A single turn carries every row of the set below to another of its rows. Some are shown first; where does it send the rows asked next?
raf: [-19.9  28.0 -12.8  -8.1  -6.3  16.1  27.3 -27.2 -29.9 -17.7 -13.0  15.8
  14.8  34.9  -4.1  -3.3  24.5   5.1  -5.0  -9.8  28.9  12.0 -18.4]
nek: [  9.2  35.2  14.7  -9.5  -9.3 -16.6 -13.0   1.2 -17.0 -34.3 -24.5  -3.8
  20.6  -2.2  -1.4  13.3  13.1 -16.7  -6.4  -3.3 -24.6  18.9  10.9]
kosog: [-25.3  17.6  -4.9 -10.6  15.1 -20.3 -34.4 -10.6   2.5 -41.5 -38.5 -12.6
  15.7  20.6  -8.6   8.3  13.9   1.9   9.2 -11.6  -9.5   2.3 -18.2]
muni: [  2.2  16.8  15.9 -35.0   6.2 -21.1  -6.1 -12.5 -34.9 -34.7 -31.2   0.1
   4.1  22.4 -25.6  13.6  22.2   0.1  -0.4  -0.5 -11.5  29.8   4.5]
fip: [-15.9  16.3  -7.4 -15.1  15.9 -10.2 -31.7 -15.6 -16.2 -36.9 -27.6 -24.4
   2.9   3.6 -14.9   5.2  20.4  10.1  21.2   1.3 -16.1  24.3 -17.2]
rem: [-16.1  25.3 -12.2 -11.5  -9.4  16.7  21.7 -36.5 -31.0 -14.5 -18.5  18.8
  14.8  37.4  -5.3   0.2  22.0   5.8  -6.2 -16.5  20.0  14.1 -15.9]
Tul: [  6.1  33.8  -4.3 -21.6  -6.1 -19.7  -8.7 -11.2  -3.9 -24.1 -34.9   1.7
  15.4  25.0 -24.0  15.8  19.7  -9.4 -15.9 -26.0 -21.4  19.7 -17.7]
nozod: [-12.1  23.8  21.5  14.9  -1.2 -12.3 -21.0   1.7   4.0  13.8  -8.4  -5.5
 -26.4   4.7 -22.7 -10.7  10.5   3.5  -0.7  24.8   6.6  11.4  -6.1]
tezil: [-14.0  17.7   3.5  -1.9 -11.0  12.8  22.6 -29.3 -48.9 -17.9  -9.5  13.5
  13.4  12.1   7.1   2.8  19.1   7.4   3.5   6.8  15.3  20.0   9.2]
Nuzad: [-19.6  24.5   6.9  12.4   6.4  -6.4 -40.2  11.3  -5.2  19.0 -24.7  13.9
  -9.1  30.0  -8.5  -9.2  15.5 -19.7  -8.4  20.3   6.7   7.4 -19.6]
sipup: [-12.1  22.7   5.9  19.1  11.0 -17.4 -17.3  -1.8  -5.1  15.4  -8.2 -10.2
 -33.1   2.0 -16.1 -10.7  18.6   8.0  -5.0  21.0   5.0  16.5  -2.5]
taza: [-17.2  19.7  -2.6   6.8  -9.6  10.0  25.7 -24.0 -46.3 -17.8  -5.3  10.6
  15.5  12.6   7.9   0.1  25.8   7.9   0.9   8.2  21.3  22.2   3.3]
mit: [-13.6  40.6  12.8 -16.0  24.1   5.1 -20.3   1.6   1.8  -4.1 -16.0  -5.1
 -28.5  24.7 -18.0 -23.6  11.7  -4.8   0.8  13.0  22.4  -2.3 -14.2]
povu: [-19.9  24.6  18.6  14.5  -2.7  -5.5 -37.3   6.6   5.6  13.7 -23.2   7.3
 -14.8  33.6 -21.1 -13.0  12.6 -12.8  -4.9  14.9   7.9   4.5 -20.0]
zifu: [-18.6  13.4  -8.1 -11.2   5.0 -23.2 -35.5  -2.1  -3.8 -24.0 -29.9  -7.3
  20.0  -8.9  -3.7  22.1  10.3   1.2  13.7   8.9 -13.9  15.0 -18.4]
Vedus: [-13.1  32.5  -9.9  13.1 -23.4  16.0  14.6 -22.6 -22.7 -10.1 -13.5  19.9
  29.7  14.9  18.4   5.8  14.8  -8.3 -10.6  -9.7   9.8   8.1  -4.9]
vep: [-14.5  31.8  23.4  -8.7   9.9   4.6 -25.5   0.5   0.6   1.0 -15.7  -5.0
 -30.4  24.5 -29.8 -22.7  10.6  -2.1   7.4  17.3  16.7   4.6 -15.5]
tilad: [-17.5  32.3 -12.3  14.8 -20.5  16.0  15.0 -16.3 -26.0 -11.3 -10.8  20.7
  30.0  18.4  15.8   1.5  20.6  -9.4  -8.9  -4.3  17.5  11.3 -11.9]

taza -> tilad
mit -> sipup
Now find these:
Vedus -> rem
muni -> nek
nozod -> povu
zifu -> kosog

